One turn moves every row onto another: examples first, then more rows asked:
k437: [-38.0  -0.8 -15.3  20.6  -3.2 -16.8  10.6  -6.5   0.7   6.2 -30.1 -13.2
 -26.6  15.3 -16.8   1.9  -7.1  12.1   9.3  -4.2  -5.5]
k135: [-13.0  -9.2  11.2  -7.9  10.7 -25.6  -0.2 -34.1 -14.5 -15.3   1.5  24.8
  18.6  22.6  -9.2  13.3  -1.1  15.2  11.4   3.7  -9.9]
k10: [-13.4  -1.0  -8.7  -5.1  23.2 -10.7   9.2   1.0   2.4 -28.6  -2.5   8.1
  44.0  13.5 -14.6  -5.6  18.6  12.4  19.1   1.7  -4.5]
k710: [-14.2 -20.9  14.0 -12.4  -2.0 -13.9  29.7   0.1 -37.9 -10.3  13.2   7.0
   2.4  27.3 -15.7   9.3  -0.2  10.9  21.2  -1.8 -17.1]
k371: [-13.8 -21.5  12.7  -9.8  -2.3 -13.4  29.9  -0.7 -38.2 -10.6  11.7   6.7
   1.9  28.7 -15.3   6.5   1.0  11.1  22.0  -4.0 -17.0]
k250: [ 22.7   3.8  -3.5   6.8  -8.8  18.2  -0.1  11.6 -11.7  -5.1  19.8   9.3
  17.6 -17.9   8.3 -23.5  11.6  10.9 -14.6  -0.4   9.1]
k687: [  0.9  17.6  -1.5 -15.9  -6.3   4.7   8.0  25.4   0.7   0.9   1.5  -9.8
 -16.0 -21.9  21.2  16.3  -0.5  -1.2 -25.1  27.2  -1.5]
k907: [ 21.2   7.8   1.2  -0.7  -5.5  16.6  -0.1  14.0  -9.8  -6.2  26.9   9.8
  19.4 -21.3   7.6 -14.2   6.6  11.6 -19.5   9.3   5.3]
k159: [ 23.4   5.4   5.4 -10.9  -6.4  11.7  -3.5  10.9  -7.4   0.5  27.9  11.3
  19.5 -22.9   3.1  -5.0   2.2  10.0 -17.6  12.7  12.4]
k834: [ 16.0  12.8   0.3 -10.1  -1.6  20.3   0.3  23.7   0.7  15.5   5.0  -3.8
  -0.3 -26.9  12.0   8.9   9.4  -9.3 -14.3  17.7  14.1]
k763: [-27.0   9.1 -11.2  21.3  -9.8  -2.4  18.4  13.8  10.5  -1.3 -26.6 -23.0
 -29.9  -1.1   1.7  -8.0   5.2  13.9  -5.4  -4.6 -14.9]
k147: [-10.7  -5.8 -10.5  -3.4  19.6 -11.7   7.3  -3.1   1.2 -23.4  -8.2   8.0
  42.2  14.5 -16.1  -8.8  20.2  11.3  24.2  -5.2   2.8]
k426: [ 20.7   4.1  -4.9  -3.3  -8.6  19.9  -1.7  16.3  -2.6  23.2  -5.6  -4.4
  -2.9 -23.6  10.4  -1.9  14.4 -11.8  -4.5   1.9  25.0]
k618: [-44.2  11.4  -9.2  12.1   6.0 -15.7  13.0   2.8   5.1  -4.3 -15.6 -12.1
 -23.4  11.2 -14.2  14.2 -13.6  15.1  -4.1  15.2 -20.6]
k744: [-20.3  -1.7 -11.5  15.1 -17.7  -8.7  12.6   3.2   9.0  14.0 -35.2 -21.4
 -32.5  -0.3  -5.5  -5.7   3.9  10.4   4.7 -13.9   3.0]
k100: [ -7.4 -10.1  -8.7 -10.0  17.4 -16.3   4.3  -7.3   1.4 -16.7  -9.3   9.2
  42.0  14.1 -20.3  -3.1  17.6   9.8  27.4  -5.4  10.5]
k754: [-13.7 -22.1  14.0 -12.4  -1.9 -14.1  29.6  -1.3 -37.7  -9.7  12.7   7.2
   2.5  27.9 -16.2   9.0  -0.3  10.1  21.3  -3.2 -16.1]
k146: [-36.6   0.5  -5.2  -1.7  -1.1 -24.8   5.7  -8.0   5.4  13.9 -21.8 -10.2
 -24.8   9.5 -23.4  24.3 -18.3  10.6   5.8  10.7  -0.4]
k934: [-17.3  -4.7  -3.0  -3.0 -18.3 -16.7   7.1  -1.3  12.2  25.1 -31.7 -18.9
 -31.5  -4.4 -12.9  12.1  -4.5   7.7   5.9  -6.1  13.0]
k280: [ 19.6   7.4  -0.3 -11.1  -5.8  18.0  -2.5  18.5  -0.2  22.7  -0.3  -3.4
  -1.4 -26.1   8.9   7.8  10.0 -11.7  -8.6  11.1  23.3]
k748: [  4.1   8.0 -17.2  13.3 -16.1  12.5  10.3  19.9  -8.0  -0.4 -18.0 -12.8
 -20.1 -12.7  26.1 -16.0  16.4  -1.9 -11.4  -2.5   4.5]
k869: [-27.3  14.2   4.2  -9.9  -4.0 -12.8  13.1  14.1  17.6   6.7 -10.5 -19.5
 -26.4  -9.1  -6.6  24.9 -11.3  12.8 -14.1  20.6 -12.4]
k953: [  8.0   7.2   1.0 -25.8 -13.2  -2.9   0.8  15.1   0.6  17.0  -5.5  -8.3
 -17.1 -23.0  13.1  23.1  -3.7  -4.8 -15.7  21.6  16.9]
k530: [-14.0   0.3  -4.5 -13.5  24.6 -13.4   7.4   1.6   4.3 -26.8   1.8   9.1
  44.9  11.5 -16.8   3.4  14.0  12.7  16.4   8.6  -3.8]
k699: [-11.6 -13.1   8.0  -2.8   8.0 -25.2  -0.6 -36.8 -16.9 -13.7  -3.6  24.4
  18.0  24.4  -9.5   7.0   1.7  15.1  15.5  -3.6  -6.2]
k203: [ 11.3  -2.6 -14.2   2.4 -22.9   4.7   3.6   9.9  -8.2  16.1 -25.1 -11.2
 -21.9 -13.8  17.9  -9.3  12.3  -5.5  -2.2  -8.2  23.0]
k213: [-10.9  -3.3  -2.0 -20.0  23.0 -17.6   4.3  -2.6   5.0 -19.8   0.2  10.1
  44.4  10.3 -20.4   9.0  11.0  11.1  19.2   8.7   3.7]
k743: [-42.8   7.0 -14.8  22.5   2.3 -13.1  13.9   0.2   2.3  -4.1 -23.3 -13.3
 -25.2  14.3 -13.1   3.2  -7.9  14.4   1.8   3.7 -17.6]
k807: [-41.1   8.2  -4.4   0.7   4.2 -21.3   9.2  -1.1   7.3   4.2 -14.7 -10.5
 -23.3   8.4 -19.6  24.9 -18.8  13.4  -2.1  18.5 -12.0]
k462: [ 13.1  -2.4  -4.8 -17.0 -21.1  -3.1  -0.8   7.6  -3.6  24.6 -18.5  -8.6
 -20.8 -18.9  11.3  10.7   3.0  -7.5  -4.2   4.1  29.3]
k182: [ 14.3  13.3  -7.2   6.3  -3.2  27.0   3.9  25.6  -2.8   9.0  -0.7  -5.6
  -1.6 -22.6  17.4  -8.7  18.2  -8.4 -11.9   6.2   9.1]
k893: [ 27.9  -0.8   5.1 -12.9 -10.8   8.6  -6.8   5.1  -8.8   9.0  22.2  11.6
  18.0 -22.9  -0.4  -4.7   2.1   8.6 -12.2   6.8  22.6]
k501: [-14.2 -21.0  13.0  -9.7  -1.5 -13.1  30.1   0.0 -38.1 -11.7  12.4   6.6
   1.9  28.2 -14.8   7.2   0.7  11.0  21.1  -3.3 -17.7]
k442: [-16.2  -4.9  11.4  -4.8  13.8 -22.8   2.2 -30.1 -14.2 -21.4   5.1  24.1
  19.7  22.5  -6.5  12.3  -1.0  17.0   6.7   7.9 -17.1]
k911: [ -1.0  17.1 -10.9   4.8  -7.8  12.7  12.5  28.2  -4.0  -8.0  -5.4 -12.2
 -17.1 -17.1  28.1  -3.8   9.8   0.4 -23.0  15.5  -7.9]
k457: [ 29.6  -4.9   0.6  -5.3 -14.2  10.5  -6.5   2.7 -11.6   9.9  15.9  10.9
  16.4 -20.2   0.1 -14.2   7.1   7.5  -7.2  -3.1  25.8]
k759: [-13.0 -11.2   4.4   5.1   8.1 -21.5   1.7 -35.0 -18.0 -18.1  -5.0  23.6
  17.7  26.4  -5.8  -0.5   5.4  16.0  15.1  -7.0 -10.2]
k651: [-30.6  17.4  -3.7   8.3  -3.3  -4.4  19.0  19.4  14.8  -4.7 -14.7 -21.6
 -27.7  -5.3   1.1   7.2  -2.8  15.2 -14.9  12.4 -22.9]
k930: [-35.3  -3.6 -10.7   8.8  -4.7 -22.5   6.3 -11.0   2.5  14.6 -29.6 -11.4
 -26.3  12.5 -21.9  12.6 -12.6  10.0  11.2  -0.7   3.1]
k143: [ 26.6  -2.8  -3.9   4.8 -12.9  14.8  -3.3   5.8 -12.9   3.3  14.5   9.9
  16.7 -18.0   4.7 -23.0  11.6   8.8  -8.1  -7.1  19.2]
k718: [-20.3   3.4   4.4 -15.9 -11.7 -18.8   7.5   4.1  16.6  21.4 -20.1 -18.1
 -28.9  -9.7 -13.5  27.3 -12.1   9.0  -3.8  10.7   5.4]
k883: [ 18.6   6.5  -8.4   5.9  -7.2  24.6   1.5  19.8  -4.1  15.8  -6.0  -5.6
  -3.2 -21.6  14.5  -9.6  18.3 -10.3  -6.3   0.0  18.0]
k431: [-17.0  -3.5   7.6   2.3  13.7 -19.8   4.4 -28.3 -15.5 -26.0   3.4  23.2
  19.5  24.1  -3.0   5.4   2.8  18.1   6.9   4.3 -21.2]
k227: [-15.8  -7.3   4.5   7.7  11.0 -18.8   3.8 -30.5 -17.1 -24.4  -1.6  23.0
  18.5  25.7  -3.3  -1.5   5.7  17.4  11.2  -3.5 -17.8]
k449: [ 13.7  15.5  -3.0  -1.6  -0.4  24.8   3.4  27.2  -0.3   8.7   5.4  -4.7
  -0.5 -25.0  16.1   1.0  13.4  -8.2 -16.2  15.2   7.1]
k860: [-14.4 -20.7  13.5 -10.7  -1.7 -13.6  30.1   0.2 -37.7 -11.4  13.7   6.8
   2.3  27.8 -15.0   8.4  -0.3  10.7  20.8  -1.9 -18.2]
k89: [-13.8 -22.1  13.4 -10.8  -2.9 -14.0  29.6  -0.9 -37.8  -9.2  11.6   7.1
   2.1  27.7 -15.6   7.5   0.7  10.3  22.3  -4.2 -16.0]
k919: [ -8.1  -8.2  -3.6 -18.4  19.1 -18.6   2.8  -6.3   3.6 -14.6  -5.1  10.1
  42.9  11.5 -22.3   5.6  13.3   9.2  25.0   1.5  10.9]

k457 -> k143
k100 -> k147
k759 -> k227
Now these:
k748 -> k911
k934 -> k744
k930 -> k437
k426 -> k883

